In the rows, 128 means zero.
Each named turn below is shown by a few rows before and after it. Which turns, in which order, take the first row of each later pair to the second? The first pair is answered.
kito:
[133  99 139 119 128 129 125 128 124 122 128 142 117 100 125 116 112 135
 141 131 131 128]  ->  [116 106 126 121 123 137 130 133 128 141 137 152 114 103 135 126 119 128
 146 119 123 133]
[134  84 168 115 111  65 170 144 123  75 100 140 165 156 154 149 124 154
 105  99 138 139]  ->  [ 94 116 130 112 114  80 179 152 136 118 129 174 148 165 180 166 126 125
 131  76 118 140]
[ 84 176 104 123 135 100 145 133 122 132 130 148 155 196 168 187 135 117
 124  96 115 115]  ->  [127 172 118 141 152  93 124 156  99  93 107 115 146 184 140 184 169 174
 103 135 138 124]
[124 136 115 151 133 179  90 115 156 133 113 112  70  84  98  70 112  81
 163 174 154 127]  ->  [128 131 117 142 127 174  92 104 160 125 110 110  77  86 101  65 109  79
 165 176 158 129]
zigos:
[ 66 170  87 126 169 124 149 106 123  92 101 139 190 160 142 149 126 188
  81 103 103  96]  ->  [120  64 158 116 126 114 148  73 142  76 104 125 181  81 109  71  80 167
  89 133 116 117]
[124 167 124 141 147  75 133 165  78  97 138 142 113 193 171 168 206 144
 144 118 162 124]  ->  [144  82 162 123 120  64 141 154  97  70 147 140 116  97 167 127 183 191
 134 144 166 140]
[156 181 126 153 153 120  90 176 100 131 106 107  93 185 125 151 187 124
 122 145 150 130]  ->  [147 132 130 128 147 118 108 180 105 102 124 125 102 104 132 143 191 216
  97 150 141 143]
Pasa:
[122 125 164 120 143  65 154 101 118  85 109 124 175 186 128 133 140 131
 130  79 138 124]  ->  [108 144 109 127 177 146 125 100 118  75 106 117 176 135  82 107 143 178
 102 109 128 100]
[109 191 109 115 192 133 123 125 106  72 102 125 167 184 115 172 150 204
  63 110 113  85]  ->  [ 90 206  55 114 179 215  92 116 145 143 149 150 113 114  87 127 133 146
 111 119  93  96]
[177 113 150 100 107 131 156 155 141 158 150 123 121 148 138 146 156  80
 133 120 129 108]  ->  [179 119 145 101 131 127 158 156 127 117 122 105 145 163 129 148 168 135
  98 134 126  96]
desot:
[176 107 163 147 119 108 121 127 105 106  80  70 131 179  91  90 108 121
 131 141 167 135]  ->  [175  99 163 151 112  95 124 129 102 116  82  76 124 186  98  97 107  99
 142 137 165 145]
[ 98 131  95 139 124 145 134  93 143 135 140 131 140 119 129 126 125 135
 137 111 110 120]  ->  [106 125  98 137 127 146 138  88 137 144 143 131 137 125 128 130 125 126
 138 111 112 126]
[129  74 174 119 105 121 162 101 162  95  95  89 211 186 131 126 120 115
  91 128 145 109]  ->  [131  71 176 117 103 108 166 104 162 114 104  92 201 197 142 135 125  98
 111 113 145 123]
Then:
Between the rows of a pair lie 2 to 3 turns.
[ 71 163 106  94 117 100 150 131 155 152 149 156 128 171 175 178 113 142
 145  71 115 134]  ->  [146  97 163  98  80 101 119 141 168 169 161 141  69  87 141 124  99 103
 178 123 144 168]
zigos kito zigos
[112 125 125 116 138 104 163 132 122 119 130 138 156 148 163 154 135 164
 122  97 121 108]  ->  [125 155 110 142 142 151 121 115 129 145 112 105 138 176 116 108 122  84
 135 115 130 105]
Pasa zigos zigos
[131 139 144 120 146  57 150 158 112 132 160 120 127 182 173 141 138 131
 107 112 121 170]  ->  [134 124 142 109 144  63 154 166 120 132 173 139 116 137 175 138 136 151
 112 118 116 171]
zigos kito kito
[121 118 114  95 143 135 117 128 130  77 125 140 107 107 137 140 149 192
 117 138 132 126]  ->  [127 107 146  99 122  86 131 127 132  92 135 147 109 134 168 160 137 155
 134 118 144 133]
Pasa Pasa Pasa
[159  81 154 175  97  95 128 106 138 128 118 135 105 154 145 124  61  68
 120 127 105 151]  ->  [150 105 104 171 122 159 100 100 146 137 128 136  97 107 108  95  57  88
 122 155  96 141]
Pasa Pasa Pasa
[135  84 152 123 136  86 147 141 116 101 122 135 158 130 160 150 125 183
 112 114 160 131]  ->  [104  82 121 117 124 154 132 111 154 139 142 162 145  90 147 105  83 139
 133 106 131 127]
Pasa kito Pasa
[121 121 142 117 115  80 160 142 140 146 135 133 135 152 160 143 123  87
 161 103 120 132]  ->  [148 110 120 122 148 154 122 122 140 111 107  99 138  90  88  80 107 135
 126 159 129 118]
Pasa Pasa zigos
[121 177 118 146 179 181 116 108 114 118 103  93 146 172  92 132 139 133
 103 127 136 112]  ->  [134 138 123 123 148 199 103 120 139 148 152 125  97  66  92  99 139 151
 135 146 133 142]
zigos Pasa kito
[130 148 100 137 137 139  91 169 109 121 167 114  99 168 115 154 165 164
 130 133 157 103]  ->  [162 102 146 147 111 105  93 160 105 104 154  91 103 164 110 129 152 150
 128 143 178 114]
Pasa Pasa kito
[140  83 128 119 120 118 137 115 116  88 110 145 121 118 141 131 120 164
 119 131 133 120]  ->  [137  93 135 122 121 116 145 102 118  89 105 140 138 148 140 134 101 126
 122 116 130 109]
kito zigos Pasa
[117 127  93 125 161 161 129 117 114 107 124 133 151 119 117 128 135 165
 109 112 120 112]  ->  [120 109 130 118 133 107 154 117 109 100 122 130 164 155 153 147 138 142
 125  89 132 125]
Pasa Pasa Pasa
[117  89 159 119 127 111 108 107 128  86  76  95 186 103 141 105  80 186
  87 122  95 113]  ->  [138  79 152 120 107 125  91 142 149 140 119 123 113  24 144  88  95 169
 143 149  99 147]
kito kito zigos
[120 130 116 109 129  88 137 161 119 141 152 167  90  75 165 158 157 156
 145 122 101 147]  ->  [132 184 109 142 148  78 121 167  99 132 123 127 109 163 148 169 171 122
 133 128 119 132]
kito zigos zigos
[ 86 126 132 111 135 110 148 123 153 182 205 177 118 125 172 165 113 102
 163 112 107 150]  ->  [150  58 201 115 120  52 146 114 128 113 159 124 138 121 144 148 117 149
 131 147 146 155]
Pasa kito zigos
[128 161 147 162 125  86 165 138 137 135 127 144 132 156 162 200 146 144
 107  84 108 104]  ->  [121 102 161 147  97 128 161  88 176 153 147 159 133  80 143 127  80 114
 122  89  95 114]
Pasa zigos kito
[177 123 162 136 129 157  92 125 130 132 125  91  87  97 122 104 140 128
 115 145 150 136]  ->  [113 121 126 108 142 153 133 115 140 130 143 142 132  82 160 141 132 188
  98 103 113 129]
kito zigos zigos
[138 134 157 133 128  75 132 128 101 110  96 108 144 185 138 146 129  99
 124 133 133 119]  ->  [130 139 109 140 149 168  93 115 121 124 105 111 121 116  85  91 115 109
 126 167 120 108]
Pasa Pasa kito
